Each row has a name. Each question is about the rows just above it.

Q59: [124 127 175 171 133 167 135 144 114 171 133 124 174 116 164  84 127 171
 130 172 125 172  89  61 125 165 132 130 154 162 169 170 173 170 154]
Q893: [130 132 115 112 114 128 130 133  56 113 128 130 107 119 130 128 132 112
 129 112 112 112 138 125 127 120 110 113 130 129 117 113 108 113 130]
Q28: [128 125  65  55 120 103 118 108 111  58 125 125  55  55 110  66 127  59
 128  58  98  59  67  88 127  74 122 122 115 117  55  58  54  59 114]
Q571: [129 128 151 154 129 169 133 134 138 153 129 129 156 136 156 153 130 155
 128 153 138 154 153 141 129 146 131 132 163 162 129 155 156 155 129]
Count of [56] in Q28: => 0
Count of [132] in Q893: => 2
How many times does Q571 hold [130]? => 1

Q995: [114 163 149 182 170 108 154 109 142 148 123 150 135 143 125 105 139  93
  87 107 139  92 150 161 133 151  76 160 129 142 106  89 107  62 107  87
 135  88  86 131 135 113 107 114 139 148]
Q681: [129 107  78 182  85 148 159 121 136 114 109 156  81 141 151 100 123 135
 151 121 143 114 103 120 113 172 136  69 134 141 166 129 161 107 113 147
 125 142 141 166 137 165  99 128 114 119]
Q28: [142 106  78 124 171 143 125 108 120 104 163 155 136 126 105 136 171 160
 142 147 162 148 139 127 156 132 134 105  97 150 153 123 135  97 128 100
 113 137 123 110 140 170 136 128 130 114]
Q143: [120 143 155 190 180 129 169  97 141 145  99 156 139 130 157  83 166  95
  99 105 146  71 135 180 126 138  88 143 131 171  84 104 101  39 125  66
 123 101 127 139 123 119  87 116 140 162]
Go on from [141 151] to the end of its row. => [100 123 135 151 121 143 114 103 120 113 172 136  69 134 141 166 129 161
 107 113 147 125 142 141 166 137 165  99 128 114 119]
How many times does Q681 hold [166]? => 2
After [107  78], its row goes on with => [182  85 148 159 121 136 114 109 156  81 141 151 100 123 135 151 121 143
 114 103 120 113 172 136  69 134 141 166 129 161 107 113 147 125 142 141
 166 137 165  99 128 114 119]
The rest of the row after [135 143]: => [125 105 139  93  87 107 139  92 150 161 133 151  76 160 129 142 106  89
 107  62 107  87 135  88  86 131 135 113 107 114 139 148]

Q28: [143 149 125 163 112 128 124 104 147 126]
Q883: [131  95  84 165 211  95 104 104 165 141]
Q571: [160  83  84 211 211  94  62 123 159 105]
Go on from [ 84 211 211] to the end of its row. => [ 94  62 123 159 105]
After [104 104], its row goes on with => [165 141]
Count of [95] in Q883: => 2
Count of [210] in Q571: => 0

Q893: [135 149 105 148 112 140 128 119 125 129 120 143 109 125 144 122 146 128
 130 133 122 112 116 115 125 135 121 118 122 116 142 111 152 117 114 113
 147 131 125 130 146 125 115 127 108 127 140 124 150 133 121 129 152 140
 128 118 121 154 128 118 119 132 119]
Q143: [122 137 118 139 118 140 115 122 131 125 129 139 112 123 139 128 140 131
 129 133 132 115 124 137 120 124 127 127 123 123 129 125 140 123 123 127
 128 145 137 116 132 121 111 126 119 129 139 128 137 124 135 139 149 127
 130 115 129 132 128 122 131 134 134]
Q59: [134 218 153 161  80 134 119  82 159 175 141 134 171 116 148 119 155  78
 106  94  85 144 166 167 176 172 107 114  99 142 147  54 152 113 128 110
 160 139 143 133 158 104 138 123 148  78 140 183 163 118 106 144 211  93
 117 177 112 133  98 104  84 156 116]
Q962: [137 176 134 127 114 132 128  91 131 167 122 138 138 110 120 115 164  98
 118 109 104 130 148 110 148 151 113  95 123 121 154  59 139 123 135 106
 150 130 138 150 155 124 131 138 113  86 135 154 149 133 105 126 168 114
 125 145 119 134 122 127  98 149 107]
Q28: [142 150 107 149 123 138 132 102 132 134 117 143 120 123 138 118 148 121
 124 129 121 123 118 105 138 135 114 121 117 122 140 100 153 116 125 115
 149 131 122 135 150 130 113 135 111 129 137 127 149 139 123 131 147 133
 116 131 130 152 129 122 117 144 126]
Q679: [136 182 138 143  92 123 122  93 149 174 131 119 155 120 143 109 151  95
 109 116  88 140 160 143 158 158 104 106 116 124 138  68 162 108 131 102
 144 135 137 143 145 118 122 128 129  82 137 166 146 126 102 144 183 109
 118 152 103 121 111 111  96 148 112]
Q868: [136 182 138 143  92 123 122  93 149 174 131 119 155 120 143 109 151  95
 109 116  88 140 160 143 158 158 104 106 116 124 138  68 162 108 131 105
 147 132 132 149 144 115 136 121 125  91 133 164 157 122 108 136 194 108
 125 167 101 138  94 110  87 145 112]
Q360: [140 194 151 153  97  91 116  83 151 171 141 129 166 122 155 117 151  91
 111 105  85 140 172 157 170 166  99  96 102 134 133  59 159 115 128 119
 152 132 140 143 146 119 142 122 135  89 137 169 153 111 108 136 195 105
 120 173 107 135  94 106  75 156 120]
Q995: [129 145 113 140 124 143 126 101 116 130 124 143 111 117 146 120 150 123
 124 123 129 120 123 124 118 133 118 110 119 132 128 102 144 115 120 136
 137 138 135 119 145 136 113 127 116 123 147 123 144 119 131 134 165 135
 121 112 134 145 132 124 115 142 131]
Q681: [144 162 106 148 125 146 125 101 134 146 114 144 116 116 134 121 156 115
 127 123 106 125 116 106 141 147 113 109 119 122 145  90 152 119 122 118
 151 129 123 138 164 122 117 142 117 114 131 131 153 131 114 131 154 121
 106 133 131 149 131 122 105 148 118]
Q571: [144 162 106 148 125 146 125 101 134 146 114 144 116 116 134 121 156 115
 127 123 106 125 116 106 141 147 113 109 119 122 145  90 152 119 122 118
 151 129 123 138 164 122 117 142 117 114 131 131 161 135 104 132 153 109
 121 137 131 145 130 123 103 141 111]
How many times does Q681 hold [89]? => 0
Go on from [134 145 132] to the end of its row. => [124 115 142 131]

Q681: [ 96 139 128 138 138 128 138 105]
Q868: [153 133 133 134 100 166  79 177]
Q360: [153 134 133 137 105 166  96 148]
Q59: [129  96 122  95 156 166 197  88]
How many times does Q681 hold [138]? => 3
After [153 133 133], its row goes on with => [134 100 166  79 177]
How many times does Q681 hold [96]? => 1

Q962: [128 130 129 118 160 127 127 126 128 127 121 128 121 119 128 121 129 135
  88 168]
Q681: [128 126 131 143 158 160 126 129 129 131 141 129 152  84 129 123 134 131
 119 121]
Q883: [126 127 131 125 116  56 129 125 129 125  98 125  60 204 129 126 127 127
 154 112]
Q868: [129 126 131 143 159 160 126 129 129 160 141 129 128  84 129 123 129 131
 119 121]
Count of [129] in Q868: => 6
How many times does Q883 hold [125]? => 4
The rest of the row after [129 129 131]: => [141 129 152  84 129 123 134 131 119 121]
After [143 159 160 126], its row goes on with => [129 129 160 141 129 128  84 129 123 129 131 119 121]

